[[-1.90  0.80 -0.39  0.37  0.53 -0.46]
 [-7.30  2.03 -0.12  6.02  5.63 -4.41]
 [-1.57  0.96 -1.18 -0.83 -1.09  0.13]]	-0.46

[[-0.35 -7.22 -4.86 -2.73  2.39]
 [ 3.63 -2.47 -5.93 -2.28  0.89]
 [ 5.73  0.83 -4.45  1.02 -0.58]]	2.39

[[-1.49 -0.26  6.69 -1.16  3.83 -1.26]
 [-1.16 -1.53  6.52  1.17  4.98  1.42]
 [-2.20 -0.51  7.60  0.01  4.88 -1.21]]	-1.26

[[-0.17 -4.82  1.81  5.96  1.48]
 [-1.14 -0.16 -0.66 -0.36 -0.20]
 [ 0.86  0.68  1.58 -1.72  0.52]]	1.48

[[ 3.70  0.94  4.58 -0.93 -2.99]
 [ 1.09  4.23 -4.08  0.47  3.74]
 [ 4.42  3.54 -6.76 -0.33 -4.95]]	-2.99

[[-3.16  4.64 -0.78  2.36 -4.08 -2.02  2.79]
 [ 0.78  5.02 -0.42  2.44 -2.04 -0.74  4.32]
 [-6.48  0.07 -1.23 -3.97 -4.03 -3.20 -4.89]]	2.79

[[-2.89  1.06  0.18  0.42]
 [ 1.23 -3.89 -5.21  1.01]
 [ 0.77 -6.68 -2.01  2.29]]	0.42

[[ 0.23 -0.32  6.80  1.70  0.06]
 [ 0.22  1.12  3.31  2.23  0.28]
 [ 0.95  1.44 -7.23 -0.81 -0.87]]	0.06
---
[[-5.58 -5.12 -5.62 -5.40  4.61 -5.02 -4.81 -4.80  3.61 -5.29  4.50 -4.41
  -5.06 -5.52 -6.02]
 [ 5.84  3.15  4.76  4.75 -5.06  5.60  5.71  5.57 -4.69  3.35  0.01  5.48
   5.06  6.22  4.20]
 [ 5.78 -5.09  5.68  4.80 -1.98  5.41  4.30  3.94 -5.18  1.04  3.55  4.81
   5.63  5.22  3.33]
 [ 5.34  6.25 -5.54 -5.42 -5.97 -5.34  5.69 -5.49  6.36  5.97 -6.08  5.61
  -5.71  4.58  4.82]
 [ 4.21 -4.79  5.53  5.59 -5.25  5.63  3.94  4.82 -6.31  4.19  4.59  2.77
   4.61  4.78  6.73]
 [ 4.73  5.25  5.73 -4.98  3.10 -4.31  5.31 -5.02  3.99  4.88 -5.62  5.67
   5.03  5.41 -4.80]] yields -5.58

[[ 0.77 -0.63 -0.08 -3.28 -4.69  1.58 -2.86  2.29 -4.25  2.58 -5.79  5.62
  -0.58 -3.15 -1.42]
 [ 2.11 -0.63 -0.58 -1.05  2.25 -3.24 -2.86 -0.76 -0.73 -0.65 -1.18  1.51
  -2.26  1.00  1.07]
 [ 1.11 -1.18  1.43 -2.16  2.25 -1.43 -2.19  0.25 -0.23 -3.23 -4.86  1.51
  -2.93 -1.96 -3.08]
 [ 2.11 -3.38 -0.58  1.18  1.09 -0.83  1.79 -1.78 -1.24 -0.65 -0.26 -0.14
  -3.27  1.60 -3.08]
 [ 0.77 -0.63 -1.09  0.07  2.25 -3.24 -0.87 -1.27 -0.73 -3.88 -2.10 -0.14
  -0.92 -0.78 -3.08]
 [ 1.44  1.56  1.93  0.07 -1.22 -2.04 -2.19  1.27  0.27 -1.94 -2.10  0.69
  -1.25  1.60  2.72]
 [ 3.11 -2.83 -3.10  1.18  8.04 -2.64  1.13 -2.80  0.78 -1.94  3.42 -2.60
  -2.93  0.41 -3.91]
 [-0.23 -2.83 -0.08  0.07  2.25  0.98  0.46 -0.25 -1.24  0.00  0.66 -0.96
  -2.26 -1.96 -3.91]] yields 0.77

[[ 0.62 -4.85 -0.77  6.41 -0.94  3.18  1.41 -1.75  2.00 -0.31]
 [ 0.50  2.96  1.87  6.84 -4.06  1.09  2.42 -1.33 -0.59 -0.67]
 [ 0.59  0.06 -2.53  4.45 -0.63  0.72  4.80  0.60 -5.54  2.08]
 [-1.95  1.97 -0.86  0.21 -2.64 -6.34  2.40  0.62  4.43 -2.16]
 [-2.73 -1.25  0.31  1.61 -4.17 -4.36  2.13  0.79  4.16 -3.87]
 [ 1.65  3.80 -2.85  3.37  1.93 -2.66  4.26 -0.83  3.88  1.86]
 [-1.54 -3.41  1.50  2.08 -4.20  2.46  0.09  0.84 -6.24 -1.37]
 [ 0.07 -5.01 -0.91 -0.22 -0.51  1.73 -6.38 -3.12 -1.15  2.16]
 [-0.66  0.94  0.93 -7.91  2.68 -0.79 -2.33  2.34 -1.48 -0.41]] yields 0.62

[[ 3.35 -3.91 -2.48  1.62  2.57  2.61]
 [ 3.75  0.96 -3.92  4.10  5.88  2.98]
 [ 0.88  0.58 -1.67 -1.05 -2.71  2.55]
 [ 0.70  0.52 -4.36 -0.92 -2.50  3.09]
 [-0.34 -1.20 -3.09 -0.30 -0.52 -0.29]
 [ 3.62 -4.02  0.95  2.18  2.90  3.02]
 [ 2.80 -3.74 -1.27  2.69  3.24  3.42]
 [ 3.25 -4.08 -1.36  2.00  2.47  2.90]
 [ 3.18 -4.65 -2.26  2.10  2.89  3.42]] yields 3.35

[[ 4.78  0.70 -3.99 -0.45 -1.80 -2.99  2.52 -1.13  4.80 -3.18  1.91 -5.27
  -0.43]
 [-3.14 -1.04 -1.98 -2.96 -1.14  0.05  1.07 -1.79 -2.91  0.65  0.55  4.51
  -0.03]
 [-3.66 -0.83 -0.26  0.46 -2.25  6.60 -1.86  1.94 -1.02 -2.50  5.63 -3.37
   4.06]
 [-1.42  2.25 -5.96  0.60  2.29  1.08 -0.65 -0.82  0.97  2.61 -1.59  4.12
   0.92]
 [-0.43  2.55  0.67  0.02 -5.78  1.38  1.07 -1.90 -1.17 -0.44  2.86  0.01
   3.48]
 [-0.65  1.24 -0.33  1.19  1.67  3.13 -3.29  2.43 -5.46 -2.49 -0.08 -5.33
   1.38]
 [ 2.97  0.35 -1.54 -1.20 -4.87 -0.30 -2.66  2.61 -4.86  0.91  2.27  1.81
  -6.44]
 [ 4.93 -0.37 -0.85 -1.21 -3.27  4.36  5.60 -0.75 -2.72 -3.39 -4.34  2.06
   0.92]
 [-0.30  2.90 -1.27 -2.51 -0.13  1.86  0.00  1.25  4.39  0.88  1.61  4.89
  -3.02]
 [ 1.41 -3.99 -6.31  0.98 -2.58  3.62  4.90 -1.60  0.01  0.08 -0.86 -1.63
  -5.19]
 [ 0.68  3.28  5.87  3.25  1.11  3.60  2.63 -1.79  1.09 -1.94  2.84 -1.41
  -4.17]] yields 4.78
---
[[ 165.41  -89.88 -106.03 -145.94]
 [ 146.46 -128.13 -121.19  196.98]]: 196.98

[[ 182.0 -143.7 -163.3   87.8]
 [-153.4  170.0  127.4   60.7]
 [-116.7  161.8  186.8  -41.3]]: 60.7

[[ 11.530  -2.907 -20.355 -13.981  12.654]
 [ -4.745   5.551 -15.682  -1.121  11.753]]: 11.753

[[  6.044   5.600  -0.333   9.780]
 [-10.167  -0.389 -11.018  18.600]]: 18.600

[[-0.895 -1.976  0.431 -0.396 -0.936 -1.509  1.843]
 [-0.444 -1.936 -0.202 -0.480 -0.634 -1.563  1.293]
 [-0.250 -1.673 -0.636 -0.654 -1.500 -1.391  0.335]]: 1.293

[[-1.640 -2.065 -1.914  1.406]
 [ 0.397  0.679 -0.937 -1.859]
 [ 1.276 -1.884  1.905  2.114]]: -1.859

[[ -60.74  134.67  145.43  124.03  179.13  157.23 -179.35]
 [  80.65  139.67  130.37  143.71  123.70  148.22 -179.35]]: -179.35

[[-167.007   49.124  -94.445 -107.008  -53.993 -107.008  127.212]
 [ -44.874   -9.198  -21.507  -13.145  -41.753  -13.145  -60.336]
 [ -48.208  -36.915   11.356  -64.714  -58.458  -64.714  -33.302]]: -60.336

[[-18.6 -13.2  -3.8  -1.4   5.8  -7.6 -19.4]
 [ 10.3  -7.7 -13.9   7.7  13.8   7.9   1.1]]: 1.1
---
[[ 1.22 -0.56  2.27  7.24  5.40]
 [ 2.22 -1.21  0.47 -0.17 -1.12]
 [-3.92  2.19  1.15  2.20 -0.47]] result: -1.12

[[-4.01 -0.34  1.75 -7.88  5.41]
 [-1.55  1.52  1.43 -2.74  3.63]] result: 5.41

[[ 3.67  1.27 -7.83  5.82 -2.02]
 [-3.92 -1.05  5.48 -6.28  0.46]] result: -2.02

[[ 1.56 -4.41 -4.36 -4.92 -3.85 -4.56]
 [ 2.90 -4.96 -3.96 -5.88 -3.59 -3.97]] result: -4.56

[[-8.09 -4.27 -4.83 -3.13  0.76]
 [ 1.14 -2.95 -3.64 -6.53  1.03]] result: 0.76

[[-1.28  5.34 -0.59  4.97  2.90]
 [-5.11  3.17  2.83  3.64 -7.33]] result: 2.90

[[ 2.92  2.91 -2.17  1.73  2.12  3.10  2.87]
 [-6.06 -6.12  3.43 -8.13 -1.51 -5.80 -5.92]
 [ 0.36  0.31 -0.55 -1.96  1.09  0.66  0.42]] result: -5.92
---
[[ 3.47 -6.06 -2.80  4.40]
 [-4.50  3.29 -0.43 -3.81]
 [ 3.28  5.96  3.68  1.12]]
5.96

[ 5.89 -3.99  0.54 -5.63 -4.72 -0.91]
-3.99

[-5.98 -5.83  1.62 -1.78]
-5.83

[-1.09 -0.01 -1.22 -7.74  3.59]
-0.01

[ 6.66 -1.98 -3.08 -4.09 -1.85]
-1.98

[[-3.25  2.95  1.34  3.70  0.22]
 [ 0.99 -0.58  1.43  0.87  1.88]
 [-1.87  6.89  2.09  5.29 -4.04]]
6.89

[ 3.90  3.01 -2.76 -7.31]
3.01

[-0.01 -3.64 -8.00 -3.70]
-3.64

[-3.34 -7.91  5.05 -1.40  3.76  0.58]
-7.91

[[ 6.29 -0.28 -1.48  5.70]
 [ 3.70 -0.28 -1.48  5.82]
 [ 6.29 -0.28 -1.48  5.82]]
-0.28
